(in the rows, 128 means zero)
Where one turn sends some rows of the set: a few examples, then the rows asked
big: [154 138 114 125 139 115 160 152 106 130 132  87 100 163  82 125  90 152
 107 147 107 111 105 163 120 160 130 107 128 139 130  89 132 157 117 136
  98 117]
sepiv: [140 170 136 135 146 137 128 149 117 129 121 111  97 116  95 126 128 132
 135 141 146 121 128 147 127 129 170 110  95 158  94 143  85 105 149 103
 131 121]
Mosi: [143 143 114 175 136 122 173 159 110 139 124 106 145 155 108 137 101 136
  95 128 126 143 131 134 158 131 135 107  71 120 127 114 107 139  84 164
 129 113]
ruv: [148 151 122 178 120 173 199 141 106 124 114 105 125 160 106 135 105 148
 140 133 131 108 121 142 133 141 107 108 141 150  94 108 126 154 124 137
 140 113]
vela: [128 162 146 127 114 146 133 161 105 157 133 120 131 133  89  94 161 129
 129 137 101 111 113 116  92 155 173 145 136 163 115 124  99 125 144 126
 161 101]
kas: [126 113 113 152 126 143 135 152 106 155 147  85 116 124 116 145 135 156
 112 123 114 135 171 132  95 184 146 163 135 103 105 101 133 129 130 112
 128 132]
Gugi: [168 132 113 145 124 154 135 134 133 165 124 111  99 127 124 146 121 123
  86 150 105 139 132 123  62 161 143 153 119 148 118 129  67 131 137 147
 142 115]
Nek: [136 155 144 130 168 144 132 147 140 165  66 107 103 165 105 107 117 138
 112 113 104 132 116  68 156 104 135 124 131 146 141 116 105 157 143 124
 140 102]
zit: [144 188 159 177 120 128 153 150 132 151 136 113 106 131 105 118 157 133
 119 120  85 105 136  79 130 144 122 107 170 129 125 138 141 116 113  95
 123  90]
tas: [162 173 152 153 128 121 161 158  94 164 120 102 113 173 124  93 134 142
  94 124  90 152 139 129 144 177  93 132 150 185 119 107 113 126 117 125
 111 110]
meto: [131 116 100 167 144 122 121 128 113 126 149 110 132 144  87 114 138 144
  85 118 113 138 130 122 156 155 167 151 144 151 166  96  88 136 114 127
 131 110]
Muga: [138 115 114 144 116 145 145 117 137 168 102 127 104 130 145 108 142 146
  98 110 105 112 139 103 164 129 138 100 139  99 112 165 139 153 113 109
 114 122]
pava: [117 159 125 123 110  99 135 138 131 141 112 124 104 136 112 106 136 138
 118 127  64 186 157 115 109 119 134 157  99 163 126 127 145 112  90 107
 143  95]
Gumov: [131 139 157 108 108 136 144 174 125 115 130  74  99 131 107 142 152 157
 115 128 114 146 179  91 139 156 120 118  85 121 148 116 118 147 139 118
 139 104]
Nur: [123 172 139 144 109 112 151 130 103 155 110 107 100 109 107 112 109 162
  69 163  99 154 168 104 124 101  96 100 107 166 136 122 119 121 138 125
 122 118]
Fito: [168 142 139 173 141 142 142 159 117 158  96  88 109 138 127 109  99 162
 112 156 129 151 134 123 173 104 125 135 137 157 137 130  65 122 130  95
 120  98]
vut: [150 140 163 173 134 143 150 160 167 160 103  92 133 194 115 136 120 147
 105 134 113 130 144 119 113 114 139 121 131 105 118  88 105 130  95 109
 117  79]
Nuneb: [118 175 154 134 160 138 136 133 142 180 109  79 109 119 100 103 111 157
 128 101  86 124 145 129 189 131 116 119 122 133 103 110 136 107 137 147
 142 135]
zoge: [158 150 117 157 165 150 146 129 141 143 120  96  91 129 128 132  77 148
 151  89 108 148 143 123 129 114 137 123 119 122 105 127 130 124 105 110
 134 171]
zot: [168 153 173 151 158 138 150 141 127 165  96  93 151 132 115 103 113 166
 100 115 122 151 150 133 152  99 141 155 149 122 129 137 136 124 116 144
 161 123]
kedi: [137 173 101 155  86 122 160 130 131 176  93 117 103 133 135 148 160 124
 128 128  89 138 154  77 141 114 145 128 111 150 133 109 135  94 128 118
 133  92]
tid: [117 141 128 131 127 165 136 139 147 130 154 116 130 128 123 128 121 122
 110 130  87 162 140  94 112 181 130 131 112 140  84 125  71 155 145 105
 133 126]
Zol: [167 164 136 145 130 135 174 119 172 171 136  92 135 126 101 102 129 152
 158 113  78 115 123 119 107 129 143 143 120 123 140 131 111 113  94 111
 151 154]
Bur: [176 134 129 148 111 134 180 134 155 147 101  99 131 157 119 129 116 132
 122 116  86 132 128 153 139 193 108 155 122 148  87  87 111 117 113 143
 122  93]
ritob: [147 136 139 155  72 132 144 118 120 126  82 127 115 107 137 116  77 149
  93 108  90 150 149 109 112 128 112 112 118 138 110  78 123 123 136 128
 127 121]
bipef: [134 154 137 107  90 141 145 119 178 129 142 107  99 133 120 127 154 148
 108 148  83 142 153 117 143 129 130 128 168 155 113 131 133 132 115 115
 125  73]
rulir: [153 121 132 137  99 107 138 137 125 116 114 120  96 171 108 125  90 144
 124 103 150 138 146 128 122 145 165 133  85 140 128 104 109 133 114 145
 132 147]
sibab: [144 119 138 113 119 152 155 118 143 145 123  91 152 109 117  93 157 141
 100 103  74 130 170 126 104 179 139 114  97 125 117  88 122 123 120 111
 121 125]

zoge moves to Nur
Fito moves to zit
Now find these:
kas moves to Mosi
ritob moves to sepiv
meto moves to vut
kedi moves to tid
Gugi moves to ruv

